In the data rows, the value 128 means zero.
Here are some points:
[080, 080, 185, 175, 177, 176, 074, 105, 078, 145, 088, 106, 150, 079, 082, 083]
[080, 139, 122, 121, 104, 133, 146, 082, 115, 215, 104, 187, 096, 183, 104, 144]
[080, 139, 093, 095, 096, 090, 154, 142, 154, 105, 184, 175, 160, 183, 140, 144]
[192, 103, 087, 123, 111, 108, 116, 142, 103, 141, 159, 119, 144, 183, 140, 083]
[104, 185, 208, 194, 198, 189, 062, 188, 090, 139, 087, 105, 154, 183, 082, 144]
[104, 139, 095, 107, 100, 096, 153, 188, 154, 100, 188, 172, 119, 138, 185, 107]
[104, 185, 115, 107, 116, 144, 114, 105, 098, 173, 114, 130, 129, 079, 140, 107]
[104, 139, 128, 149, 108, 111, 162, 188, 188, 073, 101, 087, 064, 101, 185, 191]
[192, 103, 096, 097, 094, 099, 149, 188, 153, 108, 203, 183, 159, 079, 082, 144]
[080, 103, 121, 099, 135, 154, 019, 082, 037, 172, 119, 140, 114, 079, 185, 107]
[104, 185, 132, 139, 109, 102, 163, 082, 180, 075, 101, 073, 077, 183, 082, 083]
[192, 139, 094, 097, 099, 093, 160, 105, 159, 094, 194, 180, 168, 079, 104, 083]
[104, 185, 124, 156, 134, 078, 191, 188, 153, 100, 099, 070, 100, 138, 185, 144]
[192, 080, 117, 168, 175, 098, 081, 082, 094, 137, 108, 086, 128, 101, 185, 083]
[080, 139, 114, 108, 121, 150, 114, 142, 100, 176, 127, 151, 109, 079, 185, 191]
[143, 185, 255, 255, 255, 219, 044, 105, 062, 115, 133, 132, 208, 101, 140, 107]
[104, 080, 094, 089, 106, 085, 156, 105, 156, 095, 182, 171, 162, 138, 104, 083]
[080, 103, 115, 096, 125, 152, 105, 082, 093, 174, 126, 142, 109, 079, 185, 191]
[143, 103, 112, 113, 100, 131, 139, 188, 113, 185, 144, 167, 119, 138, 082, 191]
[192, 080, 113, 102, 124, 140, 117, 082, 109, 182, 136, 147, 255, 138, 140, 083]
Here are 14 more points, each followed by its number:
[192, 139, 152, 143, 255, 165, 080, 105, 092, 156, 094, 106, 140, 183, 104, 083] 0
[080, 139, 091, 103, 102, 089, 155, 105, 153, 107, 189, 168, 166, 183, 082, 144] 1
[143, 185, 119, 100, 122, 142, 118, 105, 107, 175, 134, 162, 120, 138, 104, 144] 2
[080, 103, 149, 131, 150, 164, 084, 105, 089, 158, 097, 108, 140, 138, 082, 107] 3
[192, 080, 124, 103, 146, 162, 090, 082, 095, 164, 108, 126, 124, 101, 104, 083] 4
[104, 139, 120, 106, 113, 143, 118, 105, 109, 181, 126, 142, 121, 138, 140, 107] 5
[192, 103, 111, 115, 111, 137, 122, 188, 000, 181, 138, 164, 120, 101, 140, 107] 6
[192, 103, 113, 110, 016, 147, 115, 105, 103, 173, 119, 145, 127, 079, 082, 107] 7
[104, 103, 124, 136, 110, 086, 162, 082, 176, 079, 109, 088, 075, 183, 185, 083] 8
[080, 185, 131, 134, 104, 115, 160, 142, 187, 079, 096, 066, 082, 183, 185, 191] 9
[143, 103, 121, 103, 101, 102, 160, 142, 163, 167, 200, 182, 169, 138, 140, 144] 10
[080, 185, 121, 106, 146, 154, 097, 105, 099, 171, 115, 131, 104, 138, 082, 107] 11
[080, 080, 127, 148, 118, 096, 168, 188, 171, 076, 085, 076, 074, 079, 082, 083] 12
[104, 103, 120, 118, 102, 130, 140, 082, 104, 184, 150, 183, 121, 101, 140, 107] 13
Which three of these numbered points are nearest to each point below, ignoring the 2 directions in which the first points spread most? Their numbers follow each, nearest first.
[104, 185, 095, 097, 102, 095, 155, 082, 152, 098, 181, 160, 161, 183, 082, 191] > 1 2 9
[104, 185, 096, 094, 089, 106, 159, 082, 163, 095, 197, 187, 177, 183, 104, 191] > 1 2 9
[104, 103, 112, 100, 088, 135, 124, 142, 163, 179, 132, 168, 116, 138, 140, 144] > 5 13 10
[143, 080, 222, 220, 203, 194, 058, 105, 081, 138, 096, 108, 174, 079, 082, 083] > 12 4 3
[143, 139, 234, 231, 211, 188, 054, 188, 079, 133, 102, 103, 170, 079, 104, 144] > 10 4 12
[192, 103, 165, 151, 162, 183, 077, 105, 076, 152, 086, 103, 063, 138, 104, 191] > 4 2 7
[080, 103, 097, 105, 093, 101, 154, 142, 167, 094, 199, 185, 171, 183, 082, 107] > 1 3 10
Here are 14 other points, each followed by its number:
[080, 103, 134, 139, 122, 093, 159, 188, 162, 088, 091, 083, 086, 138, 104, 107] 0
[143, 139, 128, 142, 105, 100, 157, 142, 190, 072, 095, 073, 073, 138, 104, 144] 1
[080, 185, 126, 135, 110, 098, 169, 082, 171, 082, 095, 073, 070, 138, 104, 191] 2
[143, 139, 094, 095, 102, 087, 154, 142, 161, 099, 198, 180, 173, 183, 140, 107] 3
[104, 185, 094, 102, 096, 098, 159, 105, 159, 096, 198, 192, 166, 183, 140, 144] 4
[143, 139, 123, 135, 103, 101, 227, 142, 178, 081, 104, 070, 059, 183, 185, 144] 5
[104, 080, 139, 138, 160, 162, 047, 188, 105, 191, 085, 101, 061, 079, 140, 083] 6
[143, 103, 138, 115, 170, 171, 073, 105, 090, 162, 097, 117, 125, 101, 185, 191] 7
[143, 139, 058, 099, 098, 086, 152, 188, 169, 100, 201, 176, 170, 183, 082, 191] 8
[104, 185, 239, 173, 213, 198, 054, 105, 068, 135, 098, 107, 176, 183, 185, 191] 9
[104, 080, 096, 111, 095, 093, 157, 082, 162, 096, 199, 179, 171, 138, 104, 083] 10
[192, 080, 121, 149, 127, 094, 163, 082, 181, 079, 097, 067, 080, 183, 104, 107] 11
[080, 185, 190, 192, 187, 183, 065, 142, 077, 142, 098, 109, 160, 101, 185, 191] 12
[143, 080, 132, 149, 120, 088, 162, 188, 166, 083, 089, 064, 081, 183, 082, 191] 13
Which three of these numbered points are nearest to each point below, ignoring the 2 directions in which the first points spread most? Their numbers follow each, nearest first.
[104, 080, 128, 147, 121, 097, 167, 188, 166, 084, 054, 079, 081, 138, 185, 107] > 0 5 1
[143, 185, 131, 117, 162, 169, 076, 105, 097, 162, 107, 119, 118, 183, 082, 191] > 8 2 9
[080, 185, 123, 139, 110, 100, 164, 082, 177, 081, 102, 083, 071, 101, 104, 107] > 2 1 10
[104, 185, 212, 204, 237, 186, 062, 142, 081, 093, 096, 107, 167, 183, 185, 191] > 9 3 4
[143, 103, 119, 111, 126, 149, 102, 105, 090, 171, 114, 124, 132, 138, 185, 083] > 5 7 0
[104, 080, 087, 095, 104, 088, 158, 082, 162, 098, 193, 168, 181, 138, 140, 107] > 10 3 4
[080, 080, 093, 097, 097, 101, 157, 082, 153, 101, 175, 170, 167, 079, 185, 144] > 12 10 7
